One turning vector, and how many ticks it has turned:
The counts run from 0 to 149.
[  0.3 -12.8 -10.7  -6.3   0.3 -12.0  11.1  29.2  21.4 -16.1  18.0   0.8
   0.4  12.8   6.2  -0.7  -8.3   6.4  22.6  -9.0 -17.6  -5.7  11.1  31.2
  13.1  -5.4   0.4  22.1  18.7 -11.9 -21.6   9.3  10.2  14.7  -6.0  21.7
   7.9  19.4  10.6  10.4  -2.6 -17.0 -13.2 -16.1   4.6  34.2 -12.2  -5.3
 -25.0   6.0   8.0  12.7 -29.6  16.3   2.6   0.0   1.6 -12.9 -15.0  -1.2
 -16.7   3.0   9.0 -10.9  13.0  14.3   4.3   9.0  -5.0  -6.6 -17.4  11.0
 -14.7  -3.0 -23.2  14.2 -15.4  -8.2  11.7] => 26
[ 24.8   7.8   9.3 -21.2  -4.6   9.4  11.1   5.5  16.3  -5.0   2.0 -16.5
 -11.0   6.7  -5.9  -2.7  -3.2  40.1 -23.7 -22.5  19.7  27.4  -7.4 -13.0
  24.4  -6.0   0.7  -2.0 -13.2 -34.6  -8.4 -16.9  -1.7  -1.9  12.5 -11.3
 -17.5  -7.5  24.0   7.8 -13.8  16.1 -16.4 -12.9  20.6  34.3 -13.4  -0.5
   5.0 -13.9   6.8  25.5   8.0   6.3  -0.1   5.6  15.3  -9.6   7.1   8.2
  18.0  22.2 -16.6  -1.8   2.8  -5.8  -7.3  11.4  -2.2  29.4   5.7   6.5
   4.4   0.5  -0.6  -8.7  -3.4 -12.9  13.6] => 13
[ 11.1  -4.8  -6.6  10.8   9.9 -22.0  -0.3  23.0  15.9  16.6  -3.5  19.8
  13.7 -21.5   7.6  -4.5  17.8   7.1  -2.4  -7.8 -11.2 -31.8  -7.1  -4.0
 -14.6   4.7  10.4   4.5  -3.3  34.5 -34.7  -3.5  -7.1  14.8   1.4   2.8
  14.8   6.7  -5.0  27.1   9.7 -13.0  17.2  12.4 -14.5 -10.3  14.9   4.5
  -8.8   7.3  -5.3   2.6 -10.5 -12.3  -1.2  -2.6  -8.1  -7.9   3.3   8.7
 -21.5 -25.6  15.8   0.1   2.3  37.9  14.7   4.2 -10.5   6.0  13.6 -12.0
 -22.9 -24.7 -19.0   2.8  -8.7   5.1   0.3] => 123
[-21.5  11.4  14.5  -5.1  -7.1  23.0  -1.5  -3.6   8.1  -4.5  14.8 -11.1
  -8.0   7.4  -4.5   1.4  -2.0   4.8 -10.7   1.6  25.9  33.1 -35.7   5.9
  -1.3 -23.2  10.6  11.6 -15.2 -27.7   0.4 -13.4 -10.2  -7.1  23.5   0.2
 -19.2   8.0   4.2  -7.4 -19.3  -3.6 -13.6 -12.9  18.8   8.6 -24.4 -30.8
   9.9 -17.3   1.8   8.0 -10.9  15.8 -33.8  -5.5   8.0 -15.8   6.1   1.1
 -16.4  24.0 -15.9 -10.6   4.7  -3.0   1.7  16.2  22.0  19.1   8.4   2.6
  -3.5   8.5   1.5 -12.0  11.0 -26.5 -14.2] => 32
[  7.0  -7.9   3.2 -31.5  -0.8   3.9  -4.0   2.8  27.7  26.4  -9.1   3.4
   2.5 -31.6   6.9 -11.6   4.0 -22.4 -17.9   8.7 -15.9  -8.8 -29.0 -27.9
  -3.7  11.6  24.7  -6.1 -26.7  31.3  -8.6  -0.2   3.0   9.5  -1.0  -0.9
  12.2   8.8   1.8  14.1 -31.0 -13.9   6.3   2.7 -10.2   7.8   5.0 -19.2
  -3.0 -18.0   3.6  -1.6   2.0   3.4  -9.7  -7.5 -15.5 -10.0  -5.4   9.5
 -21.2  -7.0   8.2  -3.9  -6.8  19.6  -4.9  16.3 -27.8   2.5   9.8  -0.8
   8.5  -6.9 -19.6  -9.3  22.0 -28.1  11.4] => 131
[  1.0  -1.7   1.3   2.2 -11.7 -13.9 -12.1  29.8  25.1  11.1   7.2  18.6
  16.5  -7.9  -3.3  -1.7  11.9 -20.4   1.0   8.3 -14.1   8.7 -18.4   7.0
  -5.4   7.1   3.1   0.0  -4.7 -11.4 -34.0  13.7  21.5   5.5   9.3  -4.6
  22.0   7.9 -26.5   1.4  -1.5 -19.0  13.9  -7.0 -17.0   7.7  10.0  12.5
  -6.0   9.4   5.0  10.1  -9.6  -5.5 -23.3  19.5 -19.7  10.7 -10.9  -6.0
  -6.8  -1.5  10.9   9.2  10.0  20.7  -5.6  -0.8  10.5   3.2 -31.7   4.7
 -33.9 -21.6 -12.8  12.0 -30.6  -2.2 -15.4] => 23
[ -9.8   3.1   8.8  11.3  -7.3  -2.3  10.2  11.9   7.9   4.8  -4.0   7.6
   1.5   7.4  18.3   6.4   9.3  10.3 -16.9  11.4   0.4 -24.9 -13.9  23.4
 -10.4  -4.1   5.0   8.9  11.9  22.3 -11.6  11.4  -4.8  20.3  -6.7   4.5
   7.3  33.3 -12.5  19.1  25.7  -5.4   2.6  -3.3  13.4  11.0   5.0  -3.2
 -18.7  -1.5  12.2  -2.4 -24.2  17.4  -6.6  -5.7  15.7 -37.8  15.0   4.5
 -19.1  -3.0   5.4 -15.2  20.1  29.8   5.3   1.9 -17.5  -3.8  19.5  -1.4
 -23.1 -27.8 -27.5  18.4  11.1  18.6 -10.1] => 111
[ 20.4 -24.6  17.2  -6.2  12.6 -11.8  -8.7  -1.6  10.8  22.0 -20.5  14.9
 -21.4  -6.6  16.5 -17.5  11.4  12.5 -12.1  17.3 -34.8 -22.2  10.3 -15.9
  20.6  22.8  18.6   2.4 -16.2   6.4  -5.3   9.5 -21.7  11.8 -21.3   4.6
 -12.0   7.8  15.9  -7.8  20.0  10.2   8.3  -2.3  -7.4   6.4 -13.5  -7.0
 -13.2  14.2   8.0  20.4   2.3   2.9  26.0   0.8  11.8 -15.9  15.1  22.1
   5.3   6.4 -10.1   5.7  11.6 -15.8  -8.7   7.6 -27.3 -15.0  -2.6  -1.6
  34.8  17.4  -5.9  -0.8  -2.1   3.3  15.6] => 68
[ -1.8 -34.9   3.0 -10.2   5.3   2.7 -11.1  -0.2   2.7  16.3 -14.2   7.5
  11.1  19.3   3.1 -17.3  11.2 -24.6   3.5   9.0 -22.1  -1.4   4.7  -3.3
   1.6  21.0   5.0  -3.2   2.2  15.7  -0.2  21.6  -2.6  -5.2 -10.7   2.3
  21.5  10.7 -16.3 -18.5 -41.6 -26.7  21.1 -14.6 -19.6  22.7   9.7  -1.5
   9.1  -4.1  30.1  15.4  12.8   4.6   8.8 -11.4 -39.7   1.8   1.1   9.7
 -10.6  -1.3  -8.9   9.8   7.3  -3.7  -7.5  -2.4 -14.9   0.7  -8.2  -2.5
 -15.1  -3.9 -13.9  27.4   6.7   1.8  12.0] => 146
[  8.4  -1.5   6.9 -11.5   8.7  18.1  -5.1   7.0   1.0 -17.0  -4.7  -5.4
  11.8  13.7  -1.2 -18.4  10.0  18.9 -12.3 -16.9  15.4  29.0  -8.9 -16.8
  -5.4   5.2  -3.3 -11.7 -15.6 -19.9  -2.8  -9.4   1.6 -18.5   3.9 -24.6
  -2.4 -24.3   9.8  -0.8 -39.1  -5.6  16.3 -13.5   1.9  14.1  14.1  -3.9
  28.1  -4.6  16.4  13.2  27.5  -9.4   0.3  -2.7 -22.4  16.5  12.8  11.7
  10.1   4.7 -11.3  11.0   0.9 -10.3  -3.1  -5.9   0.5  44.2  -6.6   8.9
 -16.7 -10.9  20.0   9.8  -8.0   5.2   1.2] => 78
[ 10.5   8.5  13.2 -33.4  -5.0   0.5  -6.8   4.4  10.7  27.1  -7.0  -0.5
  18.0 -16.0   8.5  -7.9   0.0  -6.6 -44.7  16.6 -14.6 -23.1 -17.5 -22.6
  -7.2  22.3   4.8 -18.8 -22.0   2.8  -2.6  -1.3   8.6  -1.2 -18.6  -3.4
  17.5   5.3  14.4  24.9 -18.7  -7.5   2.3 -17.8  -8.9   7.9  13.4  -2.5
  -5.9 -17.6  13.6  -3.1   1.9   2.6   3.9   6.9  -8.2  -9.6   0.0   7.3
   4.6  -5.0  -1.4  -2.5   0.0  11.8 -11.3 -20.3 -33.0  22.3  21.0  -0.5
   1.9 -19.7  11.9  13.7  21.3  -2.7   4.5] => 0
[-21.4  12.6   7.1   6.2  -5.0  10.9 -24.1  -0.2  18.3  -2.7   2.1  22.3
  16.3  -5.7  -5.9  -7.2   7.8 -28.2 -11.4  12.3   8.5  18.0 -37.3  10.5
 -26.6  -0.9   1.4  -5.5  -7.8   5.2  -8.6  -3.4  -2.3  -5.1  22.1  -6.2
   8.6   6.3 -38.2 -18.1  -8.5 -19.3   4.8  -6.8 -16.8  -8.5   0.4 -16.8
  10.2  -1.6   0.9  -3.0  -1.6  -1.5 -32.2   5.8 -21.5  -0.6   7.2 -13.8
 -17.4  -7.2   1.5   3.4  11.8   6.5  -9.8  12.6  31.5   6.7  -9.2  -8.6
 -31.6 -22.6   0.1   9.6  -1.4  -9.1 -23.4] => 35
[ -6.1  17.8  17.3  -1.2   0.4   9.1   0.3   5.8   1.3 -17.8  13.0  -7.5
 -11.9  22.9   1.8  -1.0   1.3  26.6 -15.7 -12.3  22.3  28.0 -10.0  17.7
  11.0 -29.4 -10.0  15.2  -1.9 -50.4  -1.4 -18.8   3.3  -7.7  10.5   2.8
 -17.5  -6.0  31.1  -4.6 -10.4   5.0  -9.5 -23.4  28.5  25.8 -23.9 -19.9
   5.7  -4.8   7.5  14.1 -10.1  19.6  -8.3  -5.9   6.5 -14.9   3.3  -4.9
   0.4  27.1 -13.3 -12.1  13.0  -9.5  -1.8   1.3  15.0  27.5   5.9  11.1
   6.1   9.1   6.5  -4.2  -1.6  -5.2  -8.3] => 94
[ 11.2 -26.7  16.5   4.3  10.7 -19.0 -13.2  -2.8  11.8  23.4  -9.5  22.7
 -22.7  10.6  11.3 -10.4   9.8  -0.5   2.1  21.6 -34.8  -2.2   5.0   2.9
  29.6  12.3  13.0  11.4  -8.0 -14.5   2.8  11.7  -9.4   8.8 -30.2  11.6
  -6.6  15.0  13.8 -20.0   5.8  -1.8   2.1  -9.7  -4.9  10.0 -14.4  -2.9
  -5.9  14.9  16.5  21.6  -4.8   9.8   6.6  -1.7  -2.1 -14.2   7.2   1.3
  -6.9  22.7 -14.5  11.4  18.0 -24.2  -0.2  -2.2 -12.7 -19.5 -29.6   4.5
  28.9  14.8 -12.7  -2.9  -5.8  -0.6  13.9] => 149
[ 14.7  -7.0 -17.3 -22.4   2.3  -3.5   0.3  20.4   4.5   4.3  -0.3  -7.1
  28.1   9.6  12.0  -8.8   2.0  -9.1  -3.1 -15.6  -5.4  -3.0   1.0  -7.1
   0.9  16.4 -11.2  -3.1  11.3   2.3  -1.3   5.8  19.3  -8.0  -7.7  -0.7
  19.9 -12.5   2.5  12.5 -52.0 -15.6  14.3 -20.1 -10.6  22.7  12.5  -1.3
   1.3 -16.0  28.8   8.3  10.7  -2.0  14.6  -0.5 -36.6  17.3  -2.3  16.1
   2.0  -9.4   5.0  -5.3  -4.4   6.1  -9.1 -15.7 -19.3  29.1   0.3   9.3
 -24.6 -18.4   6.8  25.1   3.6   7.0  23.2] => 77
[ 16.9   9.7   6.1 -21.1  15.8   9.0  -2.6  -7.1  -3.1   5.9 -12.6  -5.2
 -15.6  -9.6   2.8  -3.2  -1.9  19.9 -27.6 -19.8  14.0   2.0 -13.5 -23.9
   0.5  -4.8   5.7  10.6 -14.0  -6.1   5.6 -21.3 -20.3  -5.0  -3.4  -5.3
 -25.2 -22.6  33.6  11.2 -23.2  18.5  -4.0   0.3   5.3   5.5  -7.7 -25.6
  16.8 -17.0   3.4  15.6  17.9  -2.2   4.6 -18.5   7.7 -15.4  20.6   9.7
   1.7  10.3  -8.5 -11.9  -6.8  -9.7  -1.1   6.1 -18.9  26.9  24.0  -3.4
  29.6  20.7   8.0 -16.3  16.8 -18.3  17.4] => 63
[  9.6   1.7   6.7   4.4  -4.2  -4.2   5.7  15.0  20.1 -12.8  19.4   7.8
 -12.1   8.3   3.0   0.9   4.2  32.2   5.8  -9.0  -4.0  22.8  -8.6  16.7
  29.6 -14.7   4.8  13.8   5.6 -38.7 -17.8 -16.4  -3.8  15.0  15.9   5.3
 -20.1   4.8  23.1 -13.3  17.5   7.2 -22.9  -4.9  20.3  22.4 -31.7  -6.5
  -3.0   7.1  -2.8  24.9 -19.6   7.4  -9.6   6.9  17.0  -8.0  -5.7  -0.7
  -1.2  20.5  -0.4   4.1  13.6   5.0   7.8  16.6  16.1   3.0 -25.0  15.3
  12.2  13.6 -13.9 -13.9 -33.2 -14.6   3.2] => 25
[ -0.8 -24.5  -4.0  15.1 -17.4  -0.7   0.4   5.9  14.5 -21.8  -0.2  13.6
  11.4  24.3   8.1 -12.6  -2.2  -0.9  13.0   0.8 -26.2   3.2   8.6  18.1
  14.3  12.3  -6.5   1.9   7.8  -4.1 -27.1  14.2   3.1  18.6   9.1   8.4
   6.0  26.4 -19.9 -29.0  13.4 -15.0  -0.1  -5.5 -12.9  21.5  -9.1  11.3
 -21.7  15.9   6.8  15.3  -6.1   6.9  13.5  20.7  -8.5  -8.2  -2.6   3.1
  -4.4   0.6   1.6  18.5  11.1  -0.3 -14.7  31.7  14.6 -24.0 -28.7  -1.7
 -24.2  -4.4  -4.7  19.2 -27.4   4.0   3.1] => 22
[-15.4   9.3  26.8  21.4  -7.1   7.7 -30.9  -7.1  10.6   1.7   0.1  18.8
 -19.5  -0.8  -2.2 -14.9   7.1   1.5  -9.1   8.1  12.0  25.4 -35.9   6.5
 -14.7 -24.6   8.4   6.5 -20.6 -19.1 -10.4  -4.2 -20.4  -1.6  20.1 -13.8
 -20.3   1.1  -9.2 -25.4  15.6   2.5   2.3   2.7   1.2 -19.3 -20.3 -14.7
  12.1   0.6  -7.4   7.1  -3.9  -5.9 -31.1   8.2  11.9 -17.0  18.8 -10.8
 -12.2  14.7  -8.8   5.6  13.7  -8.7   6.3  20.9  32.2  -5.0 -13.1  -3.9
   0.2  -4.6   4.4 -23.9 -15.3  -7.6 -22.0] => 36
[-14.6   7.2  -0.7  28.9  14.1 -19.5 -16.6  25.6   5.9   4.2   5.7  17.4
  11.2 -12.2  24.6   0.7  20.6 -12.4   1.3   0.7  -6.0 -20.8 -11.1  13.8
 -23.3  -9.3   9.4  11.7   7.5  13.8 -25.3  16.1  -3.5  10.4  -7.3   3.1
  13.3  10.8 -17.3  11.0  14.5 -23.4  20.3   1.2  -8.6  -6.7   5.6  -6.7
  -3.6  11.9   0.2  -6.8 -26.7  -2.1 -20.9 -10.6 -10.8 -11.3  -0.6   0.2
 -29.0 -22.6  22.8  -0.9  13.3  40.8  15.8   3.7  -1.7   0.5   4.7  -3.5
 -29.0 -34.2 -27.8  11.0 -15.0   9.6 -14.9] => 42
[ 12.9 -26.5  20.3  -7.2  -6.7 -11.2   4.8   3.9  13.9  21.3 -17.2   3.8
  -3.1  12.5   8.8  -9.0  14.3  12.4 -14.6  19.2 -25.7 -17.4  18.6   2.0
  23.4  15.8   6.5   5.9 -10.1  -4.7  -2.8  15.3   4.1   7.7 -19.5  10.6
  11.5  21.8   0.0  -5.0   1.7 -11.1   7.8 -10.8  -2.4  29.2   1.1   3.6
  -0.7  -3.2  33.2  20.4  -1.6   5.3  12.3  -4.5  -2.1 -13.6   2.0  15.1
   4.9  14.6 -20.2   5.7  24.6  -7.2  -8.0 -15.7 -26.5  -1.5  -5.4   4.0
  -4.6 -14.9 -16.1  21.7  -4.5  18.3  16.0] => 80
[ 17.8 -31.1   3.9   3.6  16.0 -17.0   0.2  14.7  13.1  31.1  -9.8  10.2
  -3.9  -5.7  10.8  -5.3  27.6   6.4  -5.5   4.9 -16.7 -13.4   9.4  -7.4
  20.7  15.5  18.9  12.0  -2.1  10.3  -8.2  10.1   5.0   4.4 -19.0  10.6
  16.2  11.6  -1.6   7.1 -20.0 -21.9  17.8   6.0  -2.3  22.4   7.1  12.5
  15.5   1.6  21.5  14.0   1.4   0.4   3.9 -17.0 -11.9   0.7  -6.6  13.2
  -9.7  -6.4   3.4   2.5  14.5  12.9  16.1 -17.0 -29.3  13.9  -8.7  -2.9
 -12.2 -26.3 -33.0  18.7  -2.9  13.4  18.1] => 142
[  0.0  -7.9   2.4  -6.6 -15.9  14.4   0.5  -2.7  14.9 -32.7   4.8   5.8
  -6.5  21.4  -6.5 -10.9 -12.4   7.6  15.6 -11.9  -8.3  21.1  -0.8   9.4
  15.5   2.0  -3.7  -2.7  -3.5 -28.0 -17.1  -9.6 -12.6   7.9  24.4  -9.9
 -13.9  -0.9   0.9 -28.7  -1.6  10.7 -11.1  -9.9   0.2  12.6 -27.3 -15.3
  -8.4   6.8  -5.7  28.3   6.7   4.5   5.4  20.3   6.0  -7.1   6.4  -1.0
   7.0  15.3  -2.4  13.2   5.1 -18.4 -18.9  35.6  26.7 -11.8 -26.5   2.8
  -0.1  16.5  13.4 -10.4 -16.1 -13.0   7.8] => 21
[ -5.3  28.4  20.3 -10.1  -2.2 -10.7  -1.9  23.9  15.0   9.8  17.8  -3.3
  18.5  -5.4   0.3   5.2   6.2   6.9 -20.6   9.9   9.3  16.1 -26.6  14.8
   0.6 -13.3   6.9   4.6  -7.8 -40.8 -10.4  -2.7  21.5 -13.5   2.3  -2.9
   9.2 -14.6   6.5  20.3 -14.4  -9.7   1.7 -26.7  10.8  15.0   1.9  -7.0
   9.1  -9.3  19.2   5.5 -15.6  13.6 -27.0   1.5 -15.8   4.9  -8.4  -6.8
  -2.3  13.5  -6.3  -7.0  20.8  12.2   3.5 -19.8   6.3  40.5  -3.1  17.9
 -19.1 -17.4  -0.8   6.5 -10.4  -4.4  -8.9] => 93
[ 20.7 -21.8   1.7  -0.2  23.5 -11.0   3.5   9.6  14.6   6.5  -7.9  14.7
 -35.8  -6.1   5.3 -11.4   6.5  14.2  11.8 -21.2 -15.9  -3.3   9.8  -7.2
  28.1  -2.4  12.4  19.6  -0.3   0.0 -14.5  -4.5 -22.9  15.2  -7.0   5.8
 -24.1  -9.2  29.9  -2.3  -3.2   6.8  -1.7   6.5   5.3   4.8 -20.3   0.8
   1.1  11.9 -12.6  19.0   3.7 -10.2   9.6  -7.4  18.3 -12.5   4.8  12.3
  -1.3   1.3   4.4   4.8  -0.2  -0.9   6.5  20.1 -15.5 -13.0  -9.7  -0.3
  31.6  25.5 -20.5 -20.9 -16.6 -19.1  25.7] => 137
[ 18.3  24.9  10.9 -19.6  -5.4  -4.9   9.3  21.3  24.0  13.2   0.6   1.7
  15.6 -16.0  -3.3  -3.7  14.9  19.3 -28.5  -0.6   9.0  13.1 -24.2 -14.1
  11.2   2.9  10.4  -3.9 -15.7 -27.0 -18.0 -12.0  21.7  -2.2  10.4 -11.6
  10.2 -12.1  12.6  25.0 -18.9  -4.6  10.0 -12.2   1.2  16.5   6.8   6.2
   5.5  -6.6   9.3  12.6  -0.1  -3.4 -17.9   3.5 -10.3   3.2  -4.9   7.5
  15.8   7.2  -5.9   0.8   5.7  13.2  -2.4 -18.2  -9.7  43.8  -1.7  10.0
 -14.3 -25.6   2.4   2.4 -10.0  -9.5  -1.6] => 12
[ 13.9 -20.1  -3.9  -9.4  15.6  16.9   9.9  -9.1  -2.2 -11.2 -19.5  -4.4
 -19.1  16.8  16.0  -9.2  -4.6  10.3  -5.3 -18.7 -14.8 -20.6  23.0 -11.6
   3.7  11.1   1.5   5.2   2.6  13.9   7.2  -6.4 -31.3   7.4 -10.9   1.8
 -13.4  11.3  22.7  -5.7 -12.4   3.8  -1.1  -6.1  -4.4  15.7 -14.8 -16.8
  -0.1  -7.5   8.5  16.3  13.7   5.9  41.1 -12.8  12.0 -16.7  20.8  18.5
  -0.4  -0.7  -3.6  -3.9  -1.6 -12.9  -9.3  22.0 -31.2 -10.8  26.2  -4.7
  19.9  16.0  -5.5   6.3  22.6   1.4  26.2] => 64
[-19.1  22.7  -8.6  -7.5   3.0   6.1 -19.7  13.7   5.3 -14.1  24.0  13.4
  19.1 -19.2  -2.0  -0.1 -11.9 -32.0   7.6  -5.8   0.0   7.1 -30.6   9.1
 -36.8 -18.6   2.2  12.3   4.2  -3.6 -10.0 -10.4  -2.0  -1.4  13.4   4.7
  -3.9  -8.1  -9.1   4.6 -25.1 -21.5  -7.4 -18.4  -8.7 -13.4  -4.3 -29.0
 -12.1  -4.0 -15.7  -9.4 -16.8   0.9 -20.9   5.5 -21.7  -4.9  -3.4 -16.0
 -28.1 -10.1  23.6  -8.8  -8.3  10.3  -0.1  12.2  11.4   7.2  -6.4  -1.4
 -10.4   2.9   7.1 -15.3  -7.7 -29.8  -4.9] => 39
[ 19.1 -10.0  -1.0 -22.3  -3.1 -16.0   5.8  23.0  18.7   8.4   4.6   9.9
  12.6 -11.2  19.3   3.4  -7.5  -5.8  -4.7   4.3 -44.2 -23.8  10.3  -6.0
  13.3  23.3   3.7   1.1   0.7  -5.0 -16.7   9.0  14.4  25.1 -12.7  14.2
  25.3   8.8  18.6  19.7   1.2  -6.9   0.7 -14.1 -10.5  22.3   1.3   7.2
 -37.4  11.7   2.9  10.2  -8.2   3.7  17.4  26.8 -12.0  -7.3 -18.7   6.5
   3.4 -10.0  10.3   5.4   1.2  13.1 -16.1   3.4 -26.7   3.3 -19.2   7.2
   0.5   5.6  -3.1   5.1 -11.3  -9.9  20.2] => 7
